A single turn carries every row of the set below to another of its rows. Some are shown first; where does it send the rows asked next?
Mamop: [ 20  12  14  30 -31   8  23  19  29  19  11  26  22   9  12  11 -35  21
 -19  37 -48 -26 -15  11  42  31  12  16 -35 -55  25   5]
mema: [-12  44  -6  36 -45  34  22  -2  12  28 -22  21  50  10  28  42 -43   1
  -7   8 -18  25 -20   8  -7 -20 -38  63 -21   3   4  -6]
Tafuz: [ 10   8  -3  45  -8  -1 -23  -2  29  27 -12 -28  27  21  56  28  -2 -59
   2  10 -50   4   0  16  -1 -11  -9  43 -25 -22   1 -14]
fup: [ -4  10  -3  47 -16  16 -30  37  44 -16 -11 -12  41  21   6  30 -12  30
  -5  34 -25  24   1  -2   7   8  23 -52   8 -18  10  19]
kugab: [ -7 -11   4  31  -2  14  -5  -7  55  57 -24  41  38  29  17  21 -37  -5
  -5  51  -5  -5   9 -23  26   9  37  42  33  -7  -2  -8]
Kage: [  5  23  -7  26   0  -8  11  -4  56  38 -15  53  70  16  26  26 -28   0
 -10  -4  -4 -22   5  -1  19  15  29  21  35  13  34  -1]
Vika: [-11  51 -23  28 -36  27  -6  -4 -13  32 -28  26  52   8  21  52 -13  -2
   7  20 -28  24 -34  18  15  -2 -15  50 -19 -26 -15  -7]
bope: [ 16  23  -8  33  -7   1 -39  -7  73   9  -1  21  37  17 -24  57 -29   9
 -20  18 -21 -22  -3   9 -25   6  -8  10  39  -5 -42  21]
Zotu: [ 14  11  -6  32  -5  -9 -32   9  65  -3   1  35  29  18 -27  48 -36   7
 -33   6 -14 -23 -10  30 -33 -19   8  23  23  16 -36  -1]
Kuv: [  6  10 -11  18  -3  -2 -33   3  80   1   2  39  30  20 -34  54 -24  -2
 -29  15 -16 -14   1  14 -24  -4  -3  20  27  -1 -41   4]
suzig: [ 18   7  -1  44 -11  -3 -34  13  55   7  -3  19  29  35 -24  52 -49  18
 -24  19 -19 -21  -7  12 -29 -18   3  32  20  20 -49   8]
kavu: [-19 -13  32  39 -44  -2 -28  -9  69 -20 -56  26   3   2   6  10 -12 -16
  15   7 -39  32 -24  -9   6  -6   5   6  -6 -33 -16   9]
lim: [  4  -1  -5  49 -23  -9   0   3  45  39 -19 -13  22  24  35  32 -18 -72
   5 -20 -41   9   7   3  -9  -9 -28  29 -31 -17   6 -16]
fekis: [ -4  16  17  24 -24  -6  -7  30  46 -50 -14   0  23  31  21  37 -14  14
 -17 -18 -37  18 -16 -12  21 -10 -12  42 -42   0   5  35]
Bil: [ -6  14  19  62 -30   0 -24   0  39  -9 -51 -11 -23   6 -20  25 -27 -15
  12  13 -29  23 -33   2   9   0  -8   5 -19 -43 -13  37]
Tivav: [ 12  25  14  49 -50  -7  28   2  29  14   9  56  33  28  22   6 -16  22
  -4  25 -39 -18 -16   4  37  28  14   2 -37 -29  15 -16]
Lazan: [-16  37 -14  21 -34  20 -13 -19   8  39 -19   5  32 -16  27  50 -24 -14
 -21  28 -15  23 -43  22  18  -7   4  36  11 -59  -3   6]
gol: [ -3   8  -7  34 -14 -23 -25   1  31  32 -16 -26  28  34  50  39  -5 -69
  -8  -3 -48  12  -1   6  10  -4   4  36 -17 -24   6 -12]
pebi: [ 12  20 -35  43  21  15  10  23  15  45 -25  56  29  27 -28  36 -26 -10
   9  22  -3 -17  -2  21  21  14  19  37 -12   1   4 -11]
Bas: [ -1  16  19  15 -27  -9  17  25  33  24 -23  30  15  15 -14   6 -48  -1
 -22  47 -62 -11  -5  16  33  36  25  24 -23 -45  38   0]
fugis: [-17  -4  -3  41 -14   9  -7  51  59 -23 -22  14  26  15 -19  22 -27   9
 -12  12 -15  29   8  14 -12  -9  17 -49  -6  -1  26  -3]
Zuzul: [-18  -3  -5  32 -12  15 -16  46  64 -14 -10  -2  26  22 -13  35 -18  13
 -17  28 -17  32  13  -8   6   4  14 -48   3 -24  17  14]
tufo: [ -7   1  38  29 -38  -4 -16  -1  75 -48 -28  18  28   0  44  10  -9   6
  -8 -15 -38  19 -22  -4   6 -17  -1  21 -11  -7   5  16]
Vunat: [-10  39  31  43 -39 -20  24  -2  41  16 -27  32  11  20  -6  -9 -52  -6
 -19  49 -46  -4  -5  17  13  27  20  14  -9 -18  49  -8]
sose: [ -6  -3   6  62 -18  26  -9  50  47 -23 -17   2  25  23  -4  15 -32  26
  -4  32 -16  25   7   9 -16 -19  10 -35 -15  13  12  -3]
musan: [ 14  26 -18  40  16  24  36  12  49  36  10  32  37  24   4  37 -39   2
 -18  15  12 -23  13  -6  16   8 -12  41  -1   8  28  14]
Fuga: [  1   9  -4  46 -21 -27  -8  -4  41  39 -14 -26  23  23  42  37 -20 -72
 -10 -21 -37   8   0   6  -1  -7  -9  21 -13 -23  17  -5]
gibod: [-24  29   3  17 -52   4  21  -5  32  33 -36  33  53  -8  24  35 -55 -18
 -22 -20 -16  27 -25  18 -10 -24 -11  43   3  -5  24 -12]
Gidod: [ 13   5  -7  50 -16  -3 -13   3  32  30 -22  -8  32  15  46  24  -5 -63
  15 -11 -51   3   0  21 -10  -9 -20  33 -33 -12   1 -23]
non: [ -6   3  -1  56 -20  21 -28  49  34 -18 -22   3  40  38   4  25 -15  34
   8  38 -30  27   6  -2   1  -4  23 -36 -12   5  -2   1]
koduz: [-37  10  -1  -1 -46   9   3  -9  36  45 -29  25  33  -6  15  48 -44 -29
 -32  10 -15  38 -25   4  15 -15   6  45  12 -45   7  -8]
Fufoz: [ 18  19  -8  39 -15  -8 -45   6  53  15 -14  23  45  33 -24  57 -37  19
 -10  13 -29 -21  -6   9 -23   2   5  17  33   9 -52  15]
Lemut: [ -9  33  29  57 -53 -12  34 -10  43  14  -6  49  16  42  10  -4 -34   7
 -10  49 -33   0  -1  -8  20  22   5  15 -25 -11  25 -19]
puliv: [ 19  14  -7  65  14  22  -6 -10  25  53 -24  26  20  -1   5  13 -39  -3
   2  50   4 -26 -16  26  10   1  36  27  25 -13   7  -2]
dur: [  3  34   1  47 -20 -18 -16  29  15 -30 -39  -9   3  26 -16  45 -20   1
   2 -19 -38  14 -33  11  21   3  -3  17 -39 -19   1  44]

Mamop turns into Vunat
Kuv turns into suzig
Now these:
tufo turns into dur
kugab turns into musan
koduz turns into mema
Fuga turns into Gidod
fugis turns into non

